Each row is where one point has got to under a steady rotation. How many steps took it there?
The counts run from 0 to 264.
[ 11.8  20.2  20.2 -32.4  -7.8  19.9   6.4  41.7  -4.9  -4.7 -12.8  13.9
   3.6  -1.0  15.2  19.6 -25.4   7.3  -3.1  38.3 -25.1  14.5  19.6  -0.2
  -2.2  -2.0  10.3  -7.4  -3.3  54.1   9.5  15.5  19.0  39.0  -6.3  -6.6
 -10.1  -6.7  16.9 -11.7 -12.5] => 145
[  0.8 -33.7 -22.4  13.9  -1.6  35.9  11.6  26.5  -3.7  -2.0   1.2 -18.9
 -14.2   3.1   5.6  23.2 -15.2  38.4  11.4   8.4  33.8   5.4  30.5 -13.2
  19.3  -9.2  13.5 -17.5 -12.4  24.8  11.1  21.1 -26.8  -0.2 -32.5   9.8
   3.1  -5.7  38.8  10.4 -15.1] => 64
[ -0.9 -19.7 -29.8 -27.7  33.3 -16.9  10.5   8.7  18.1 -22.4 -32.8  31.1
 -24.2 -33.9 -12.3 -11.0  -0.2  -0.7  15.9 -36.3 -10.0  -2.3   3.9  16.7
  18.5 -11.0 -13.0   3.5   7.9  31.0 -31.9  18.4  13.6 -12.3  -4.6 -24.3
  29.8  14.3  -5.2   0.8   3.8] => 108
[ -0.7 -23.4  -6.7  20.3  -8.5  -3.8  13.8  -1.8  -7.3  19.2 -15.4 -11.0
 -51.1  -4.3   3.1  35.7 -15.2  17.9 -12.8   4.6   9.8  -5.0   2.1 -35.1
  -4.0 -31.1   3.1 -33.5  -7.5  22.5  13.0  18.5 -19.2  -8.0 -13.1 -16.5
  25.6  13.7  22.3  26.6  -7.3] => 58
[  2.9   5.2   0.6 -26.9  20.9  10.1  24.6  29.5  10.9  -9.6  -2.2   9.9
   6.5  -9.6  17.4  15.2 -16.5   7.1   0.4   8.7 -27.9  24.4  27.9  38.0
  28.2  37.7 -13.8 -10.6  28.6  36.1  13.4 -12.1  37.6  24.2   8.7   0.9
   6.8   2.6  -2.5  -5.4  15.6] => 18
[ 31.2   4.9  -4.0 -39.8   1.7  12.9  20.6  -2.3   6.0  -2.9 -10.5  40.0
  25.1   0.8  15.2  15.3  -2.6  22.4   2.1  15.8 -19.7 -28.8  42.5   0.9
  11.6  -7.1  36.8 -41.0 -26.4 -11.6  13.6   6.3  -4.1 -26.7  -8.9  -2.5
   1.6 -19.1   4.4  10.2   3.5] => 158
[ -9.4   3.0 -27.7 -12.8 -15.2 -11.6   9.4  12.9   2.5  10.0  22.2   8.8
 -23.4 -51.5 -35.9 -16.8 -25.8  -2.9  -4.1  25.3   3.5   2.3  21.4  -6.5
  29.7  17.7  -6.6  -5.6  21.9  21.9  11.2   6.0  14.1  -2.2  -9.1 -14.2
  47.7   2.7 -31.2   7.8  22.3] => 180
[  7.9 -48.0 -11.4 -32.0 -27.0 -36.0  22.6 -11.8  -2.9 -25.0 -15.4  23.7
 -39.9 -13.6  13.5  -6.0 -26.0  -8.1  11.1  10.8  13.9   7.6  22.6   5.2
  13.1 -23.6  -1.8 -22.7  14.8  17.9 -12.2   4.8   0.8 -22.6  -4.1  -2.5
  31.1  -6.2  -1.0  20.3  16.4] => 187
[-31.0 -25.8  -6.6  -9.8  11.2   7.1 -15.7   4.6   7.3  -0.6  33.8 -19.0
 -12.8  18.0  -1.2  24.9 -31.8  31.9 -14.6 -23.2  16.5  15.4  -9.4   8.9
  47.2   6.8   8.8  -2.2  13.1  17.5  -5.9  -1.3 -11.7  19.1   1.6  16.6
  32.2  -7.2  11.3  35.8 -19.2] => 196
[ -8.1  -0.2 -16.9 -37.1  33.5  -2.9   9.0  13.3  -8.7  -7.0 -22.9   6.9
   3.3   7.5  12.9  28.1  10.9  44.8   5.5  -5.3   9.9  -4.9  10.0  -7.8
 -12.2 -35.7  33.6 -36.7 -30.9  31.5 -26.1  -5.7 -40.7  -4.4   3.4   7.8
   6.3 -14.8  24.2  -3.7  -4.7] => 219
[ -1.5  11.0  -4.0   7.0  34.8   0.2  28.1   6.3 -21.1  52.6   3.8  17.2
   1.8 -12.2   1.0  26.4  -7.1  30.3  -6.5   7.1 -29.7  -9.2  37.5  -0.4
  -1.0 -14.5  22.8 -39.3 -20.6  -5.5  14.6  -6.7 -17.5 -29.2  -9.6 -11.8
  18.6 -16.0  14.9   2.3   5.6] => 154
[ -4.7  -7.3 -13.9   5.6  28.7   6.4   7.9  10.7  -5.9  27.5 -16.6   6.8
  -5.4  48.1  -6.6  25.6 -32.9  -3.8 -28.8 -16.5   0.1  -3.7 -24.3 -10.8
  32.4 -15.9  17.9 -13.7  -3.4  24.9   6.0  26.2 -18.5 -10.3  -5.3 -26.6
  23.2   6.5  12.8   9.7 -45.8] => 136
[ -3.2   3.6   5.0  28.5  24.2  16.1  35.2 -10.2  31.6  30.9 -24.8  14.9
 -12.4 -16.4 -17.2  17.3  -2.0  10.5  18.4 -30.4 -43.8  -9.2  -9.3 -12.1
  10.7   4.5   8.1 -37.3   5.3  38.3   6.0  -0.1   1.0 -12.1 -15.5 -25.7
  13.6  11.1  13.9   1.2   5.8] => 233
[ 18.1 -47.1 -12.8 -39.0 -20.6 -29.0  22.7 -19.3  -3.3 -40.2  -6.1  11.8
 -28.4  -7.6  22.9   6.9 -24.9  -5.9  16.2   3.9  20.3   4.2  17.0  13.2
   7.9 -25.3  17.8 -26.1   4.5  10.0 -15.0  -2.1  -2.3 -14.9  -4.6  14.9
  29.3 -13.3   0.1  27.4  13.2] => 188
[-10.8   1.3 -22.6 -27.7 -27.2 -31.2   7.7  -2.1  -5.3   2.2  20.8  23.0
 -18.3 -40.5 -27.1 -19.8 -28.5  -7.7  -7.2  29.6   8.8  -4.4  15.8  -6.5
  25.7   4.2  10.0 -19.3  18.3  19.7   8.1   0.3  16.9  -0.1  -7.7 -10.7
  36.2  -1.7 -37.1  10.7  22.8] => 181
[ -2.9  26.2  11.0 -43.9   6.7  25.4 -10.7  10.6  26.5 -21.1 -11.6  21.8
  35.3   6.8  -1.6   3.3   7.0  38.7  10.2  10.6  -1.8   0.7  21.9 -15.0
  23.3   7.5  41.8 -29.6 -12.3  33.0  -9.9  -6.7 -30.7  20.5  -7.9  13.6
  -6.5 -13.3   7.3   5.3   0.7] => 224
[-11.7  -6.9 -12.5 -16.0  15.2  25.4  43.3  17.4  25.3   7.1   7.9  12.9
  12.1 -25.3  18.7   1.6   1.0  20.3  25.1  -2.0  -6.3  -2.7  40.3 -15.8
  33.8  22.8 -28.4 -17.2  13.8   7.5 -18.6 -18.4 -22.0  -8.2   7.8   9.9
  20.7 -45.8  15.6  -2.9   6.9] => 95
[  9.2 -34.4 -32.6 -11.0  -9.5  12.8  21.6  10.3  -6.3 -15.9 -34.6  35.2
  -1.4   0.9 -17.5   6.7 -17.0  12.7  11.9   7.5  21.7  -3.7  39.4   8.8
  19.3  15.0   7.3 -22.9  -5.2  32.2   5.1  -2.8  -3.9 -23.5 -20.6   0.9
  12.3   2.7  -4.9 -40.3  23.8] => 0
[-20.6  18.8 -20.7 -16.7   3.3  10.4  14.1  12.0 -33.9   2.0  32.2   2.9
 -17.1  -5.8  11.5  36.6 -14.0  43.8 -10.8  -6.2  -7.1 -22.8 -10.1   2.0
  16.7 -22.4  -1.1 -37.1 -28.9   4.1  -0.8 -17.0   6.8  14.2  35.7  -4.3
  27.7 -27.3 -18.4  12.8   4.5] => 87
[-22.7  21.5  14.6  -4.3   0.0 -12.2  -4.4  33.9 -20.3  38.3  -5.8  24.8
 -11.8 -11.1  -9.6  23.1 -13.6  30.5 -15.7  32.3 -40.0  12.6  37.6  -3.3
   6.2  -0.5   2.7 -21.6  -3.9  28.0  23.9 -12.2   9.3  16.0  -7.4 -27.6
  11.5  -7.2  -4.5 -15.4   7.8] => 150
[  5.6 -27.1 -12.6   5.0  36.3 -23.1  15.9 -32.7   6.3   9.9 -15.7   0.4
 -31.1  -1.7  19.6  25.5 -20.0  -9.2   3.1  10.1  13.3  14.2  11.3 -15.0
 -14.8  -2.3  34.6 -25.7  12.6  33.4  10.1 -32.4 -32.0  21.6 -10.7  12.7
  19.8  -1.9  14.5  23.7  -0.7] => 123
[-10.7 -32.9 -14.3  12.3 -13.4  32.6   2.3  40.4  -1.4  -7.6  -2.4  -9.1
  -9.1   1.6  -2.0  14.3 -14.6  41.3  13.8  13.5  23.9  16.2  40.1 -10.2
  33.5   0.7   2.3 -11.3  -2.7  27.1  14.0  22.3 -20.1  -2.0 -37.8   3.0
   1.1  -5.0  30.8   3.2 -11.1] => 65
[-17.4   0.0  -4.7 -38.3   1.1 -29.3  -3.5  14.9 -19.4   0.7 -41.0  27.1
 -11.1   3.1   4.5  23.9   9.6  44.4  -9.3   4.7  -2.8   5.1  15.8 -14.7
  -2.8 -36.4  -0.9 -28.4 -13.3  38.7 -24.1  -3.1 -17.8 -12.5  10.9 -15.5
   2.3  -5.6  11.3 -13.4   4.7] => 217
[  6.8  -6.5  -0.1  18.2  18.7   6.2  33.9  -0.6  29.9  14.3 -39.7  32.9
  -9.6 -20.2  -8.4   9.7   5.2  10.9  22.6 -21.2 -40.6  -6.5  -2.2  -6.2
  17.7  -1.2  -4.9 -32.5   6.5  44.8  12.4   5.7  13.3 -13.9 -15.0 -30.9
  -0.1  23.2   8.2  -3.0  15.7] => 234
[  5.4  18.0 -19.5 -32.5  28.7  -3.7  16.8   1.7   0.9   0.0  16.1  -4.1
  18.3  -9.8   6.6  31.6 -29.6  11.4 -13.1   6.2 -17.6   1.0  12.1  32.4
  18.0  37.7  20.6 -20.8  14.8  18.1  21.3 -23.0  38.5  38.1  21.5  10.3
   8.2  -2.9 -16.4  12.3  -1.2] => 20
[  8.1   2.6  -1.8 -14.6 -39.6 -29.3 -10.3  -8.7  10.3  -3.7 -11.4  16.7
 -32.9 -13.0 -10.2  17.3 -20.6   1.6 -30.4  29.3  -0.7  -9.2  -4.2 -40.5
   8.5 -16.0  18.0 -30.7   0.8  28.1  24.0  20.2   8.1   7.9  -8.6 -24.6
  14.6  23.4  -6.9  31.9   8.0] => 55
[  2.0  -3.4  11.7  -3.4  43.9  36.0  46.0  23.0   6.1   7.2   9.2  -5.8
  -3.1  -2.9  21.3  24.1 -28.9   2.7  16.9 -14.7 -21.2  19.8  12.3  40.3
  13.1  24.9  -7.5 -15.2  18.5  32.6  -1.9  -9.6  16.0  17.9   4.8   9.5
  18.7  -0.9  21.8   2.9  10.5] => 16
[ 18.5 -11.8 -25.4 -24.3   1.8 -22.4  18.9   0.9  22.6   5.1   0.6  31.7
  36.9 -11.3   7.7  16.0 -29.4 -10.1  -8.9  14.0  -9.9  22.7  13.0  -7.1
  18.2   1.7  -7.5   2.6  32.3  56.3 -26.6   9.4   5.0   2.2  12.0  -8.1
 -15.5  -4.2  35.7   0.6  -1.8] => 205
[ -9.2 -20.8  12.2 -11.4  -2.4 -17.3 -10.0   0.7   1.1 -12.6  -2.0  18.7
 -12.8   0.5 -15.4  -1.0 -33.6  -2.2   4.2  -2.2 -34.6  16.4  23.6  28.8
  55.7  13.8  19.5   2.5  24.8   8.8  28.6  -3.9  22.5  15.1 -10.5 -12.6
  22.8 -19.2 -25.8  15.7 -13.0] => 259
[  5.4 -32.0 -25.0   2.9  -1.6  24.7  10.9  12.5  -2.0 -10.6  -1.2 -15.2
 -15.3   2.6  16.9  34.9 -13.8  33.8  17.2   9.1  39.8  -5.3  20.5 -12.4
   3.5 -20.4  33.3 -29.8 -19.7  23.6  11.7  15.5 -19.6   7.2 -25.3  13.4
  -2.3  -8.6  30.7  16.5 -18.1] => 63
[ 17.3   3.4 -10.9  -5.2  38.8   1.0   2.7  20.1  30.3  10.6  -3.0  11.2
   4.4 -40.9  -8.6  -6.7  -5.1  -1.4   1.8   2.6 -21.9  22.6  26.6  -2.2
  10.2  -5.4   8.3   3.8  26.0  28.5   1.7  34.3 -15.5  -6.1 -33.7 -20.5
  17.9  27.0  35.4  33.7   9.7] => 47
[ 18.7  -1.6  -5.1 -26.7  16.1  10.1  17.3  18.3  -4.7   5.1 -15.8  30.4
   7.4  30.8  30.7   9.7 -33.0 -13.0  -1.6   8.0  -3.9  -0.7 -14.3   1.6
  -2.2 -31.8  28.4 -17.5  -8.0  52.5  -3.1  23.4  -0.6  10.7  -1.0 -14.5
 -13.0   3.0  19.1   0.6 -32.2] => 140
[ 28.0   0.3 -23.7  -7.8  12.2   6.9  31.8  -8.7  21.3 -21.0 -35.4  26.7
   2.8 -26.4   5.2  17.9   3.9  10.9  26.4 -10.3 -23.3 -25.0  -3.6   7.3
  -1.8   1.8  29.3 -37.8  -6.9  38.7  16.9   8.6  29.1   6.2 -14.4 -19.2
 -11.2  22.0  -4.7   5.1  12.9] => 236
[ 32.0  -7.0  -2.7 -18.3 -28.6   9.5  28.2   4.5  -5.4 -20.6   5.8  35.6
  13.7 -11.0   3.0  24.5 -41.7   5.8  25.1   1.8 -44.9  -0.1   8.6  24.4
   8.4 -18.0   7.0 -22.2  -0.3  40.2 -10.2  15.2  28.5  -9.9   3.3 -14.2
  -8.0 -15.3  13.1 -13.5  14.1] => 79
[-15.4  -5.5  -9.7 -21.1   3.8  -8.2  36.5  10.1 -15.2  -1.2 -14.7  20.9
 -38.5  -1.4  29.1 -28.4 -12.4  -9.4  26.7  25.6  26.2 -13.2  -4.5  -6.9
  15.1 -22.1  28.6 -38.1 -10.4  33.4  27.1 -20.0  -6.3  12.8  -5.3  -5.5
  12.9 -25.0 -31.8   3.2  -8.9] => 248
[-35.1   8.4 -13.8  -6.4  11.3   9.0  24.6  27.3 -22.7  19.5  13.3  19.0
 -27.7  -8.5  15.1   8.5  -2.6  37.6  -3.8 -10.1  -5.5  -4.6  11.6 -10.3
  29.1 -18.0 -40.3 -31.8 -10.6  16.0  -4.3 -19.4  -5.3  -8.6  25.4 -12.2
  28.2 -26.8  -5.0   4.0  13.2] => 89
[ -6.4 -18.0   9.8  10.2  11.4  18.2  10.0   8.3   4.4  -7.0   3.9 -16.2
 -12.3   2.7 -17.5  14.5 -36.5  -4.5  13.9  -4.4 -32.2  18.4  30.3  29.8
  45.9  30.4  18.5   4.7  21.8   2.0  28.8  -0.7   3.9  13.7 -22.5   6.0
  42.8 -35.7  -6.3  10.4 -16.3] => 257
[  1.6 -14.2  -9.0  -6.4  21.8 -21.0  -2.2 -16.2  -9.0   1.1  23.0  15.5
  -9.0   7.3  -7.2  17.6 -40.9  -5.8  -4.4 -22.7 -24.8  -8.7  -3.7  34.8
  37.9  -4.5  42.0  -9.6   7.1  -0.3  27.1  -6.1  16.6  12.6  -3.4 -15.0
  20.0 -22.4 -24.9  34.1 -24.7] => 261
[-27.5  -8.8  -0.6   7.0 -32.4  -6.9  -3.8  18.1   1.2  35.9  23.6  36.6
  10.3  11.9 -22.7  -9.3 -35.8   7.8  11.4   3.2 -12.4  11.3   1.5  -9.3
  48.4 -10.0  14.2 -14.6  15.4  46.9   9.5   5.0  -1.8 -12.7 -23.2 -26.0
  -4.0 -14.6  -0.4 -13.2  -6.9] => 72
[-34.6  -4.9  17.9 -31.7  35.8 -31.9 -18.4  24.5  22.6  20.0 -13.4  24.7
 -17.3 -25.6  -0.2 -17.6   6.7  14.3   2.5  -8.5 -17.6  20.8  12.8   4.7
  22.4 -19.9  16.8   4.2  14.7  29.1  -1.9   8.9  -1.4   6.1 -28.3 -23.3
   7.3  15.1   1.9  25.2 -15.6] => 42
[-30.5  -3.7  -7.0 -24.5   5.3 -28.2   0.1  23.3 -15.4  11.0 -42.1  11.2
 -24.2   6.2 -10.8  27.7   4.9  40.3 -17.7  -2.4 -11.6  11.0  12.9 -17.6
   0.5 -38.0 -13.9 -21.0 -14.8  32.2 -28.2   5.1 -19.4 -17.6  11.2 -22.5
  22.0  -6.9  13.8 -16.6  -0.1] => 216
